In the data rows, the value 128 means zero.
Some points, one per row:
[ 90 110 113 101 143 101 105 122 118 129 202 125 185 105 188 137  75 108 120  75 160 136 112 255]
[158 113 110 167 137  99 100 116 112 126 100  86  89 101 128 112  90 161 144 216 255 175  94  94]
[130 173 171 149 112  85 127 155 127 136 113 137 111 110  84 113 173 133 126 107  73  88 121  61]
[ 81 135 100 116 117 112 160 111 115 109  99  92 109 142  75 104 173 128  66 127  84  95 168  99]
[144 122 136 158 130 130 156 130 129 138 133 143 121 132 122 136 119 165 181 115 130 174 131 112]
[ 77 111 105  99 128 115 183 123 114 102 117 109 182 160  83 114 103 123  68 102 142  86 132  99]
[188 136 138 122 127 131 160 162 185 138 162 127 107 101 105 126 110 147 183 255 198 129 127  96]
[111 107 151  92 133  66 102 118 123 111 133 139 123 100 145 131  68 104 162 190 234 152 119 159]
[ 88 141 114 114 153 147 144 135 139 115 144 106 154 114  93 110 180 124  97 248 111 101 161 139]
[188 175 146 142 139 118 127 158 136 162 152 117 133 120 210 156  95 140 138 148 160  97  97 141]
[136 143 184 135 110  65 113 157 131 141  99 150 127 176  94 154 157 142 103  82  92 121 123  68]
[107 124 169  99 152  73 111 110 106 101 127 125 129 118 121 157 113 117 128 107 141  82 112 219]
[132 130 156 123 118  89 108 107 115 131 104 131 113 173 127 159 125 129 225 115  78  88 114 241]
[146 119 139 126 123  81 157 141 146 132 167 137 143 124  96 131 101 185 157 160 255 175 135 106]
16 more points follow, each with its number after it:
[178 116 123 120 144 119 133 139 124 127 161 116 140  89 137 125  79 137 153 205 255 160 104  91] 0
[171 107  93 115 121 173 158 129 115 131 117 118 148 164 102 132 123 165  91 105 197 193 167 129] 1
[255 122 138 142 140 152 117 128 178 153 145 125 110 113 142 118  85 147 255 141 227 138 114 181] 2
[126 117 136 171 140 133 138 134 134 125 126 124 150 163  98 136 160 127  99  84 110 131 147 130] 3
[132 108 164 145 149 134  97 108 123 145 103 154 103 160 143 153 104 113 120  81  88 104 111 172] 4
[ 97 159 121 141 111 112 135 135 115 131 102 123 126 184  91 113 179 118  92 109  67  93 121  84] 5
[ 77  95  84 104 132 255 118 108 121 126 115 102 103  91 160 111  81 114  94 114  91 110 106 121] 6
[ 58 112 111  95 131 186 158  96  94 103 112 140 128 139 141 155 190 133 113 127  68 107 140 168] 7
[107 147 150 108 120  93 120 138 132 133 127 134 110 104  94 126 176 136  98 117  80  83 115  73] 8
[167 165 146 150 122 125 125 116 172 119 112 108 110 145  90 107 201 115 119  98  77  77 129 123] 9
[ 90 140 104 111 113 147 138 129  93 126 117 138 126 104 146 119 124 162 150 216  94 186 110  74] 10
[ 78 140 151 109 108  71 125 139 122 114 108 137 121 119  69 105 172 100  66  71  60  69 155  62] 11
[132 127 117 141 150 107 121 111 122 113 143 101 147 122 132 128 118 145 117 155 233 136 116 242] 12
[248 169 122 116 116 134 127 135 149 137 134 130 128 129 104 103 189 132 180 191  98  78 111  81] 13
[211 127 111 136 136 117 134 136 134 121 164 114 129  94  98  94  86 127  93 190 229 199 141  94] 14
[101 121 146 119 152  82 134 121 121 108 130 108 126 112  92 115 100 133  91 183 219 132 127 112] 15
Which three of these numbered points are nearest to each point below by angle, seen from the average point of the first points? Their numbers follow each, nearest first.
[119 149 112 145 126 210 138 113 124 130 135 117 125 135 154 131 202 158 169 133  92 126 138 139] > 7 6 9
[137 150 107 156 115 127 126 134 159 129 128 109 122 121  89 103 145 111 100 113  89 112 145 132] > 9 5 3
[131 125 184 130 152  85  90 102 136 127 106 109  99 137 162 132 106 112 151 128 114  92 110 193] > 4 9 12
[ 71 106 121  99 121  98 135 108 121 107 121 151 128 140  89 124 170 124  87 105  89 100 173  96] > 11 5 8
[156 187 121 133  98 133 137 131 122 145 106 111  97 121  96 102 209 123 111 176  87  93 128  63] > 13 9 8
[173  96 135 109 138 108 110 127 149 130 112 140 103 128 142 151 114 122 111 124 165 193 165 139] > 1 14 2
[ 86 135 129 170 129 150 105 116 123 141 121 124  93  89 146 114 117 135 196 174  96 220 106 110] > 10 6 7
[ 98 109 136 145 122 139 123 123 198 148 153 174 121 153 127 133 140 114 115  96 113 117 139 106] > 3 4 5
[ 96 115 134  94 138 104 133 107 188 102 128 131 133 163  89 126 176  88  60  93  87  78 194 146] > 11 9 3
